In the data rows, 128 means zero.
Here is a table of points, one per row:
[140 170 120 184 104 160  88 137 124 133 139  82  81 138 111 118 116  72
 123 113 132  96 171 133 131 103 133 134 107  77 107 123 107 142 110 121
 106 129 133  81 131 125 164 108 144 118 145 137 159 128  91 122 125  91
  93 108 116 110 132 102 137 115  89]
[ 89  68 116 115 203 124 124 160 146 164  83 113 124 135 108 148 177  94
 178 134 154 169  99 166 115 141 124 116 160 123 122 100  90 117 134 134
 118 141 158 109 130 119 123  95 128 130  83 121 152 129 127 153 110 101
 138 142  94 111 104 155 173 116 138]
[113 126 137 156 136  98 106 115 160  88 115 114 155 140 130 150 157 164
 122 140 116 134 132 122 116 110 122 153  98 103 154 168 104 123 160  73
  97 117 187 155 117 188 167 130 126 122 131 115 138 160 125  97 112 153
 160  96  89 124  83 159 112 193 113]
[112 132 130 145 156 143 115 124 168 132 131 116 111 114 138 139 106 157
 146 107  73  71  90 138 138  83 138 127  88 115 119 122  96 131 111 130
 106 107 107 159  73 105 104 161 124 113 129 110 147 108 156 168 132 126
 161 126 168 130 114 109 130  74 176]
[197 139 111  97 168 103 117 121 141 124 116 148 126 103 100 123 132 145
 155  97 155 111 171 106 133 139 151 119  94 111 109 148 143 127 117 121
 126 139 105 133 159 141 121 134 142 109 123 127 159 134 148 153 120 154
 116 147  77 135 194 129 128 154 180]
[113 160 157 110  89  71 149 152 108 116 184 146 119 114 128 131  92 152
 102 157 137 151 139 116 114 116 126 115 118 133 138  80 129 138 123 131
  88 102 174 127 140 107 114  95  78 135 138 131 169 103 151 144 151  86
 108 131 109 137 135 181 164 130 155]
[168 118 153 153 109 128 117 163 165 130 170 132 112 126 157 133 194 155
 135 102 114 185 109 117 111 100 124 124 113 130 131  75 138 160 143 158
 126 177  92 107  80 131 144 116 112 157 156 126 140 141 147 110  82 139
 138 130 140 162 117  93  81  98 148]
[112 150  93 124 140 140 111  95 110 133 135 110 138 118 142 152 130 119
 133 136 135 134 170 132 102  88 119 115  97 169 115 124 114 118 135 132
 167 154 121 157 148 133  96 108 171 102 138 141 138  81 142 112 149 111
 124 166 116 120 106 129  82 144 151]
[108  99 108  75  96 133 121 103 107 136 127 107 130 135 112 138 163 129
 136 135 139 154 120  93 114 117 166 133  86 116 136 190  94 162 133 149
 109 113 113 115  93 134 128 166 117 143 141 129 125 146  99 114 110  98
 136 163 149 120 127 159 174 143 124]
[136 164 143 128 123 142 141 163 159 158 108  92 111 154 136 127  95 124
 174 101 122 161 105 133 148 157 140 121 115 195 153 144 189 142 115  74
 100 120 107 119 134 130 127 120 128 130 131 126 132 112 139 136 117 128
 139 178 136 140 115 167 110 146  70]
[129  97 133 113 142 163 124 156 133 130 107 107 110 144 189 142 135 145
 157 125  84 113 131 133 156  82 157 132 154 112 111 123 187 192 133 155
 133 142 162 170 121 121  93 135 125 155 135 116 150 129 148  70 147 138
 111  98 115 112 143 121 127 110 135]
[131 113 141 100 127 137 108 129 135 148 154 113 156 152 164 108  83 166
 114 106 176 156 126 152 130 167  97 118 131 121 119 147 104 142 113 114
 125  99 125 110 143 131 106 102 138  43 142 136 106 154 143  57 132 148
 153 120 145 142 135 112 139  93 139]
[156 160 113 135 118  66 123 145 125 133  78 139 138  57 153 141 151 149
 140 134 146 109 134 110 151 125 146 129 147 134 135 119 103 133  97 131
 122 151 111  99 153  98 130 144 124 101  87 130 142 121 109  91 169 146
 154 134 145 124 113 129 136 122  96]
[154 154  80 136 110 153 171 132 147 105 153 144 123 108 157 147 118 133
 156 179 122 141 124 139 106 105  92 110 151 134 152 169 130 138 112 125
 131 136 148 141 128 154 109 118 130 122 106 154 128 177  97 162 112 101
  94 106 182 100 134 152  92  96 147]
[137 115 115 107 118 147 132 117 116 116 110 109 150 109 128 145 134 148
 108  82 133 149 166  71 136 132 134 151 153 125 135 101 109 105 125 134
 133 151 148 143 131 140 120 127 124 128 144 116 147 121 114 184 178 159
 140 123 140 139 113 145 140  85  99]
[142 155 142 127 144 125 100 126 123 132 135 149 107 145 126 116 137 123
 119 141 113 136 134 107 125 158 111 109 184 141  80 147 157 102 180 128
 119 145 168  98  83 104 120 130 134 108 100  97 136 142 111 140 107 104
 154 164  86 103 124 128 106 117 116]
[121 105 106  99 107  75 143  96 153 101 137 109  96 159 104 179 135  97
 110 120 151 128  92 142 162 132 165  65 131 115  84 128 152  77 134 138
 134 123 129 146  92 161 146 135 127 123 135 174 135  94 117 122 145 133
 131 111 157 139 133 118 112 119 111]
[116 130 170  95 133 148 123  81 135 130 115 182  97 120 115 126 135 116
 126 123  88 130  93  88  92 161 142 159 127 123 145 122 120 143 115 135
 145 107 161  93 173 170 115  97 184 160 124 136 134 126 164 129 149 128
 136 119 172 121 120  91 136 129 128]
[ 63 105 137 139 116 114 137 174 100 102 135 135 117 110 104 135 115 129
 182 150 130 120 139 115 135 111 102 131 132  79 122 124 131 113 178 101
 131 134 102 107 133 109  84 136 166  95 155 103 109 132 130 142 130 148
 110 129 159 156 162 104  99 167 114]
[139 146 129 152 184 138 132 137  87 133 103 121 118 173 112 112 135 143
 120 138 161 105 112 146 105 143 129 127 133 101 122  99 150 124 158 122
 117 134 100 113 135 131 172 103 136 134 159 118 164 126 101 114 151 127
 146 103 157  64 120 139 133 136 149]
[105 167 107 135 145 134 154 153 134 128 136 129 148 156 125 124  98 158
 115  97 107 155 101 101 152 129 135 127 136 123  95 120  80 111 100 136
 167 138 139 143 139 144 172 167 118 147 135 111  94 140 118  83 114  89
 122 130 145 107 166 126 137 145 125]
[134 136 133 111 166 121 158 117  93  94 169 134 136  90 102 122 109  98
 146 134 131 173  88 131 107 135 111 175 125 107 110 125 151 163 108 100
 125 120 102 177 122 110 152 113 136 121 101 125 103 104 116 107 116 137
 130 119 104 110 106 137 130  84 115]
[138 140 106 132 167 146 136 153 127 150 144 133  93  96 112 144 169 133
  81 169 135  91 160 105 124 148 141 103 124 162 104 135 127 124 129 145
 134 108 119 127 126 136 141 115 165 106 152 109  83 116 161 125  80 147
  86 111 118 144 122 168 158 121 116]
[123 114 109  91 123 100 183  86 134 111 157 126 110 136 152  62 142 132
 143  92 168 101 133 151 131 115 138 100 137 127 150 102 168 121 130 160
 151 159 161  97 115 144 156 185 169 113 128 129 139 107 137 151 109 129
 114 126 121 128  98 133 140 146 114]
[122 148  81 121 127 168  92 113  99 154 150 120 131 128 156 150 103 117
 114 150 148 157 138 120 128 162 104 130 118 101 119 135 132 104  98 139
 141 117 123 120 116 124 123 172 142 175  76  95 172 105 177 130  95 152
 146 115 112 142 133 129 125 168 136]
[ 92 129 141 127 127 117 143 116 162 139 121 141  68 116  98 130 103 117
 117 141 155 135 161 143 163 106 106 188 159 155 174 188 137  98 119  99
 130 151 104 114 132  74 147 146 126 174 168 153 118 138 117 127 118 112
 172  78 132 147 150 138 128  93 167]
[147 135 137 171  77 130 145 145  47 176 126 139 152 141 122 123 158 115
 123 120 114 103 145 149 167 103 130 122 114 103 110 145 159 115  97 113
 175 117 129 125 125 136 131  91 152 122 132 136 121 130 113 134  78 127
 136 120 134 148 108 152 181 119 154]
[138  89 104 118 134 152 111 141 125 108 120 180 168 126 113  89 140 127
 134 109  96 126 169 121 119 154 103 139 108 166 112 107 134 129  99 121
 111 105 145 114 116 127 149 135 129 126 101 150 135 105 111 103 176 112
 128 103 160 172 106  97 121 131 120]
[119 115 159 130 100 165 177  60 149 157  85 143  95 118 101 137 103 143
 152 126 120 113 146  88 131 139 112 144 132 127  82  90 126 149 152 128
 147  93 111 120 134 138 129 109  80 122  96 149 105 163 154 120 123 144
 139 131 114 123 120 111 130 150 132]
[153  90 153 119 105 134 124 107 120 173 146  93 147 150  94 134 139 155
 129 105 131 106 123 133 125 128 109 116 134 142 131 147 105 125 144 123
 102 156 152 155 179  96 135 124 103 136  83  80 100  86  95 134 134 126
 101  92 161 139 148  98  96 146 137]
[122  75 115 186 119  99 132 127 155  90 168 152 112 151 147 133 103 150
 106 125  99 133 160 145 104 146 151 101 142 110 134 123 116 144 126  87
 127 133  93 120 127 104 100 104 125 188 119 125  95 113 131 117 150 148
 132 151 117  88 136 137 153 135 136]
[112 159 122 142 134 139 131  99 159 137 142 151 156 141 105 136 139  94
 125 137 106 140 121 150 152 137 132 102  95 119 153 133 131 147 160 166
 155 130 133 131 145  72 103 122 127 108 162 130 109 146  96 161 160 133
 153  93  98 151 131 128 124 157 134]
[104 146 104 111 140 124 126 111 130 154 120 123 164  95 134  92 119 136
 124 125  97 108 122 151 146  93  98 110 138 123 176 127 155  98 160 152
  79 107  95 127 156 142 175  96 102 167 119 151 124 136 130 117 119 160
 128 185 114 137 163 130 138  97  83]
[189 114 148 136 135 134 127 119 123 126 115 115 159  89 108  91  92  83
 117 132 131 147 107 154 122  94 139 137 211 133 126 143 101 103  92 146
 119  90 150 113  73 113  98 117 118 165 182  90 125 126 146 125 143 142
 119 143 125 133 117 124  97 170 132]
[108 143 140 156 118 111 110 106 182 154 114 139 171 120 144 111 140  97
  86 146 134 153 132 127 132 141 136 170 138 161 114 102 161 132 155 122
 116 144 115 176 136 138 113 157 157 111 121 142 148 151 108 154 124 145
  75 153 173 124 157 108 175 146 137]
[110 120 128 111 105 171 113 132 117 116 111 154 141 139  88 140 143 147
  91 126 133 115 104 129 130 111 116 103 143 116 169 117 181 136  80 119
 106 137  99 138 129 143 150 138 118 116 110 143  85 176 176 150 162  94
 126 153  90 122 112 103 109 137 127]
[125 136 124 121 127 133 154 180 120 125 119 121 137 154 153 105 150 120
  74 118 134 119 111 113 132 105 125 148 115 149 124 114  95 107 127 131
 107  92 128 109 162 127  66 152 143 135 107 150 110 127  64 122 138 153
 134 130 106 147 127 125  84 108 140]
[156  92 153 116 128 120  98 170 133 146 160 164 123 125 166 159 102 111
 132 123 163 110 108 157 144 154 121 162  89 116 148 155 115 118 157 109
 201  92 131 130 147 148 147 159  68 115 163 100 115 131 145 151 169 127
  77 171 120 110  89 112 117  99 101]
[151 140 160 140 104 126 155 112 115 104  92 129 176 171 174 158 140 135
 157 161 162  99 126 143 108 152  94 108 130 158 105 131  88 167 135 139
 126 139 113 170 149 104 117 133 148 156 160 172 128 127 137 177 101 111
 137 114 106 120 164  99 132 136  88]
[101 103 150 142 104 105 116 134 113 132 102 125 119 112 130  61  93 122
 110 162 113 114 127 118 135 186 170 114 121 124 196 123 101 130 115 125
 141 155 115 153  81 128 121 107 113 121 124 149 137 103 114 125 128 114
  88 116  92 115 132 134  98 127 152]
[135 165 129  87 131 140 121 123 105  78 102 131 127 137 151 142 130  90
 122 122 107 111 132 167  96 148 149 163 100 109 122 118 130  99 112 151
 118 164 123 111 129 135 126 136  69 127 124 105  84 145 127 112  88 118
 131 119 159 151 126 160 148 153 129]
[115 125 143 187 134  96  92 145  91  80 140  72 121 138  88 129 123 134
 134 137 111 114 106 128  97 118 136 130 144 190 136 139 143 121 152 153
 167 106 146 121 139 166 143 141 111 101 109 143 135 140 143 137 123 137
 162 119 125 133 147 106 144 128 133]
Along one direction, these points spread out more than along any other. How far along it is each point below, from 0 to 99? 50 is the average, and the first point above lies past it. One standard deviation of the points above along it is 16.
[112 150  93 124 140 140 111  95 110 133 135 110 138 118 142 152 130 119
 133 136 135 134 170 132 102  88 119 115  97 169 115 124 114 118 135 132
 167 154 121 157 148 133  96 108 171 102 138 141 138  81 142 112 149 111
 124 166 116 120 106 129  82 144 151] 58
[147 135 137 171  77 130 145 145  47 176 126 139 152 141 122 123 158 115
 123 120 114 103 145 149 167 103 130 122 114 103 110 145 159 115  97 113
 175 117 129 125 125 136 131  91 152 122 132 136 121 130 113 134  78 127
 136 120 134 148 108 152 181 119 154] 75
[139 146 129 152 184 138 132 137  87 133 103 121 118 173 112 112 135 143
 120 138 161 105 112 146 105 143 129 127 133 101 122  99 150 124 158 122
 117 134 100 113 135 131 172 103 136 134 159 118 164 126 101 114 151 127
 146 103 157  64 120 139 133 136 149] 71
[108  99 108  75  96 133 121 103 107 136 127 107 130 135 112 138 163 129
 136 135 139 154 120  93 114 117 166 133  86 116 136 190  94 162 133 149
 109 113 113 115  93 134 128 166 117 143 141 129 125 146  99 114 110  98
 136 163 149 120 127 159 174 143 124] 65
[156  92 153 116 128 120  98 170 133 146 160 164 123 125 166 159 102 111
 132 123 163 110 108 157 144 154 121 162  89 116 148 155 115 118 157 109
 201  92 131 130 147 148 147 159  68 115 163 100 115 131 145 151 169 127
  77 171 120 110  89 112 117  99 101] 27
[112 159 122 142 134 139 131  99 159 137 142 151 156 141 105 136 139  94
 125 137 106 140 121 150 152 137 132 102  95 119 153 133 131 147 160 166
 155 130 133 131 145  72 103 122 127 108 162 130 109 146  96 161 160 133
 153  93  98 151 131 128 124 157 134] 49
[154 154  80 136 110 153 171 132 147 105 153 144 123 108 157 147 118 133
 156 179 122 141 124 139 106 105  92 110 151 134 152 169 130 138 112 125
 131 136 148 141 128 154 109 118 130 122 106 154 128 177  97 162 112 101
  94 106 182 100 134 152  92  96 147] 40
[ 92 129 141 127 127 117 143 116 162 139 121 141  68 116  98 130 103 117
 117 141 155 135 161 143 163 106 106 188 159 155 174 188 137  98 119  99
 130 151 104 114 132  74 147 146 126 174 168 153 118 138 117 127 118 112
 172  78 132 147 150 138 128  93 167] 37
[140 170 120 184 104 160  88 137 124 133 139  82  81 138 111 118 116  72
 123 113 132  96 171 133 131 103 133 134 107  77 107 123 107 142 110 121
 106 129 133  81 131 125 164 108 144 118 145 137 159 128  91 122 125  91
  93 108 116 110 132 102 137 115  89] 72
[197 139 111  97 168 103 117 121 141 124 116 148 126 103 100 123 132 145
 155  97 155 111 171 106 133 139 151 119  94 111 109 148 143 127 117 121
 126 139 105 133 159 141 121 134 142 109 123 127 159 134 148 153 120 154
 116 147  77 135 194 129 128 154 180] 68
[137 115 115 107 118 147 132 117 116 116 110 109 150 109 128 145 134 148
 108  82 133 149 166  71 136 132 134 151 153 125 135 101 109 105 125 134
 133 151 148 143 131 140 120 127 124 128 144 116 147 121 114 184 178 159
 140 123 140 139 113 145 140  85  99] 44
[ 63 105 137 139 116 114 137 174 100 102 135 135 117 110 104 135 115 129
 182 150 130 120 139 115 135 111 102 131 132  79 122 124 131 113 178 101
 131 134 102 107 133 109  84 136 166  95 155 103 109 132 130 142 130 148
 110 129 159 156 162 104  99 167 114] 44
[122 148  81 121 127 168  92 113  99 154 150 120 131 128 156 150 103 117
 114 150 148 157 138 120 128 162 104 130 118 101 119 135 132 104  98 139
 141 117 123 120 116 124 123 172 142 175  76  95 172 105 177 130  95 152
 146 115 112 142 133 129 125 168 136] 68
[122  75 115 186 119  99 132 127 155  90 168 152 112 151 147 133 103 150
 106 125  99 133 160 145 104 146 151 101 142 110 134 123 116 144 126  87
 127 133  93 120 127 104 100 104 125 188 119 125  95 113 131 117 150 148
 132 151 117  88 136 137 153 135 136] 30
